A state moves one step at a time under one of 3 hidden systems, and each row is a state written as 28 numbers. Each run below is a few steps of one system.
(in the rows, 128 means zero)
Q_889, path 1 (6 x 28):
[[128  96 161 123  87 167 119 128 110 160 113 143 143 125 117 149 164 125
   70 131 100  81 100 177 150 106 103 195]
 [125  99 159 127  94 132 124 114 120 147 113 147 148 129 121 152 183 128
   72 132  98  76 100 180 162 104  90 184]
 [118 108 154 124 104 100 136  97 135 132 117 160 141 124 127 152 190 128
   79 129  94  69 117 180 175  95  76 175]
 [117 118 154 130 124  70 137  84 153 122 118 166 138 119 137 151 188 129
   96 123 103  67 124 183 171  92  71 153]
 [118 133 146 125 137  39 140  77 157 112 117 169 129 125 139 147 179 129
  115 122 109  77 136 171 176  92  67 129]
 [119 144 143 128 148  26 144  78 168 103 122 168 125 118 148 139 166 131
  134 123 112  96 148 153 164  99  72 102]]
Q_672, path 2 (6 x 28):
[[145 158 109 151 217 121 157 146 143 108 159  76  77  99 153 180 131 141
  190  95 125 140 136 107 139 132 147  73]
 [146 167 100 134 208 136 151 156 137 114 147  74  85 105 146 161 104 131
  196  97 136 157 145  90 113 132 162  56]
 [140 168 106 120 189 152 140 158 129 129 147  86  94 118 133 144  79 129
  191 111 143 170 160  82  91 152 168  57]
 [132 170 115 102 157 164 117 160 131 146 136  98 100 125 117 123  55 120
  177 124 146 175 164  81  88 155 165  60]
 [127 173 126  87 129 167 108 146 127 161 116 120 116 129 111 103  40 108
  152 137 158 174 163  87  79 149 158  76]
 [120 161 141  75  95 161 102 140 123 161 101 144 141 139 102  88  47 100
  139 147 161 159 155  99  80 148 140  93]]
Q_889, path 3:
[[145 151 119 107 189 179 149 157 117 144 151  94  86 111 125 158  90 112
  169 109 128 139 138 109 126 130 156  80]
 [138 143 135  99 176 187 144 159 114 159 137 106  98 114 113 154  87 110
  152 112 132 136 131 110 131 126 149  97]
 [140 140 145  94 159 203 142 153 107 166 130 116 104 119 109 153  89 102
  134 124 125 123 119 126 135 122 141 108]
 [136 129 150  88 148 210 138 146 106 173 125 121 114 115 106 153  98  97
  126 123 123 114 114 138 143 117 140 125]
 [137 119 153  88 129 205 141 139 111 179 125 136 115 120 106 153 110  98
  116 128 116 104 110 147 149 116 132 137]
 [128 111 154  83 124 193 136 126 110 173 121 145 120 115 109 157 125  94
  104 133 107  93 106 161 156 109 116 147]]
Q_583, path 4:
[[126 121 139 109  77 207  99 163  96 167 103 113 154 127 108 105  89 128
  109 137 150 143 123 117  96 142 155 166]
 [127 113 136 123  68 206 100 169  96 163 101 112 165 131 112 105 108 140
  103 125 145 134 112 123 100 140 152 179]
 [124 109 137 138  69 203 102 161  99 157 103 105 163 129 120 111 125 150
  101 125 145 121 106 131 109 139 148 189]
 [128 107 137 151  72 182 102 160 105 148 106  99 167 124 123 119 144 160
   95 121 132 110 109 141 110 126 143 202]
 [123 105 138 157  72 174 107 157 112 137 107 105 160 124 128 129 164 165
   91 122 125  97 107 148 120 127 128 208]
 [122 105 144 163  81 150 110 144 115 133 114 110 155 121 132 135 179 171
   85 119 123  95 106 157 136 122 121 205]]
Q_583, path 5, 6 rows:
[[132 124 152  83 178 125 167  96 131 156 141 161  94 116 121 172 135  81
  124 123 104  85 116 162 183  87 102 102]
 [132 127 154  63 171 131 164  97 135 151 137 174  96 119 113 162 120  75
  124 133 104  91 115 162 183  93 101  96]
 [124 126 162  61 161 134 158 103 137 164 129 180 100 122 109 152 110  69
  126 136 106  95 125 154 177  98 102  89]
 [122 132 157  50 154 139 151 105 127 172 125 184 101 125 103 144  94  65
  121 141 111 101 128 145 169 100 107  83]
 [122 133 154  51 146 147 143 108 129 169 123 182 107 133 105 130  84  68
  117 145 111 110 134 140 149 106 109  86]
 [120 136 154  50 129 148 137 111 127 179 120 179 113 133  94 130  79  70
  116 144 115 116 137 140 137 113 113  91]]
Q_672, path 6:
[[105 143 154  91  97  62 121  85 156 131 104 184 148 139 119 107 127 110
  105 146 119 101 152 152 132 112  78 111]
 [111 144 149 108  99  46 124  77 160 121 110 180 146 136 130 114 149 123
  105 141 114  92 151 156 144 108  75 121]
 [114 137 149 125 114  37 138  77 159 107 112 168 138 130 140 128 167 140
  113 129 118  90 148 159 155 106  69 123]
 [118 138 133 144 136  30 140  85 164  95 122 147 130 119 152 140 186 147
  126 118 113  92 143 155 155 106  76 127]
 [123 145 116 161 157  32 144  96 163  87 140 126 122 114 166 154 194 163
  138 110 112  96 141 143 150 117  92 120]
 [133 150  99 173 173  46 151 112 160  79 148 103 119 113 164 160 185 174
  148  99 117 119 138 130 145 124 105 121]]

Which system made each of these runs?
path 7, 5 rows:
[[140 166 106 128 207 126 150 141 143 120 153  90  81 105 146 156  95 129
  196 107 136 152 151  84 117 134 154  55]
 [137 169 103 115 191 140 136 152 136 132 145  96  98 113 139 135  80 120
  188 111 145 168 160  84  96 148 166  42]
 [131 178 115 103 160 149 123 154 130 142 136 106 104 121 124 121  58 115
  174 125 154 173 166  83  84 150 156  57]
 [130 175 128  86 132 153 111 139 133 154 115 121 123 127 105 105  43 108
  158 135 159 170 168  89  84 148 152  68]
 [121 169 142  82 100 146 104 129 131 156 103 144 139 134 103  88  46 103
  141 145 158 156 165 101  82 144 136  85]]

Q_672
path 8:
[[132 137 105 162  87 175  89 179 116 125 115  71 147 121 139 104 113 172
  145 118 157 165 136  89  68 157 178 148]
 [133 137 106 177  90 166  94 178 117 123 119  62 150 126 142 113 127 182
  134 117 150 159 129  90  74 156 177 168]
 [136 124 103 187  99 165  98 178 120 119 122  56 147 123 147 125 152 191
  131 113 147 145 132 111  87 147 163 172]
 [134 126 107 191 104 155 105 169 122 110 125  60 146 114 150 138 164 193
  128 106 141 137 123 116  95 146 161 180]
 [131 127 103 197 112 142 113 161 131 107 131  64 148 113 155 151 180 199
  123 106 126 121 117 131 111 138 148 183]]

Q_583
path 9, 5 rows:
[[127 173 141  69 141 133 129 117 141 157 115 153 119 125 105 109  47  88
  149 140 149 145 162 104 104 139 125  57]
 [131 172 134  77 130 151 118 131 134 160 112 141 123 135 105 107  47  94
  141 139 152 153 161  99  90 145 138  70]
 [129 164 136  83 119 163 108 145 123 159 106 126 130 134 108 104  45 104
  147 140 160 168 154  96  77 151 150  85]
 [126 157 132  95 103 179 102 161 117 161 112 112 137 131 111  99  55 117
  141 138 158 167 148  93  75 154 157 106]
 [123 143 125 109  93 192  95 171 108 157 108 107 144 130 115  99  65 130
  139 135 159 162 141  91  70 154 165 121]]

Q_583
path 10, 5 rows:
[[139 125 126 160 167 151 150 146 124 124 145  86 121 103 142 183 176 151
  127 101 108  98 103 150 157 110 134 164]
 [146 124 117 156 178 160 154 147 120 125 149  82 109 104 141 187 166 145
  140 101 115 109 110 136 155 110 142 140]
 [145 133 115 140 192 174 149 159 117 133 150  76  97 102 142 179 146 136
  156  98 117 123 116 123 145 121 153 126]
 [145 137 119 135 193 179 145 162 117 141 149  78  93 102 131 172 121 130
  159 100 121 135 124 115 131 128 161 106]
 [145 139 121 113 178 192 141 166 112 153 142  86  91 110 124 162  97 119
  161 111 127 144 123 112 126 131 159 100]]

Q_672
path 11, 5 rows:
[[112  97 160 101  57 144 107 118 115 170 103 175 157 141 110 115 146 113
   64 148 115  88 114 166 132 116  98 182]
 [111 104 160 108  72 130 116 108 129 158 110 167 155 132 117 136 158 124
   63 138 102  80 109 180 148 109  88 181]
 [123 105 161 121  94 113 135 100 129 141 118 164 150 128 122 148 180 121
   76 130  98  70 103 187 166  99  80 179]
 [129 104 156 137 126 101 149  98 131 131 128 150 134 115 138 167 194 133
   97 115  93  66 103 185 180  92  82 168]
 [139 112 145 152 156  97 159 102 135 116 136 127 115 106 146 180 193 138
  120 109 100  69 105 176 189  90  90 152]]

Q_672
path 12:
[[134 181 107 108 198 100 153 123 152 120 146 112  95 114 143 141  86 118
  188 115 139 152 169  88 118 134 147  38]
 [132 180 108  98 179 105 136 128 154 119 135 114 105 118 136 125  71 117
  184 122 151 163 166  82  97 140 147  46]
 [126 185 114  96 159 107 123 128 150 134 126 120 111 130 124 113  60 119
  171 132 151 167 173  82  86 145 146  53]
 [121 184 127  92 136 108 112 126 146 139 118 130 133 135 113  96  56 114
  159 139 159 161 175  87  81 145 137  65]
 [116 169 138  86 105 106 101 121 150 136 103 145 141 134 109  92  60 117
  142 145 156 157 172  95  82 146 123  80]]

Q_672
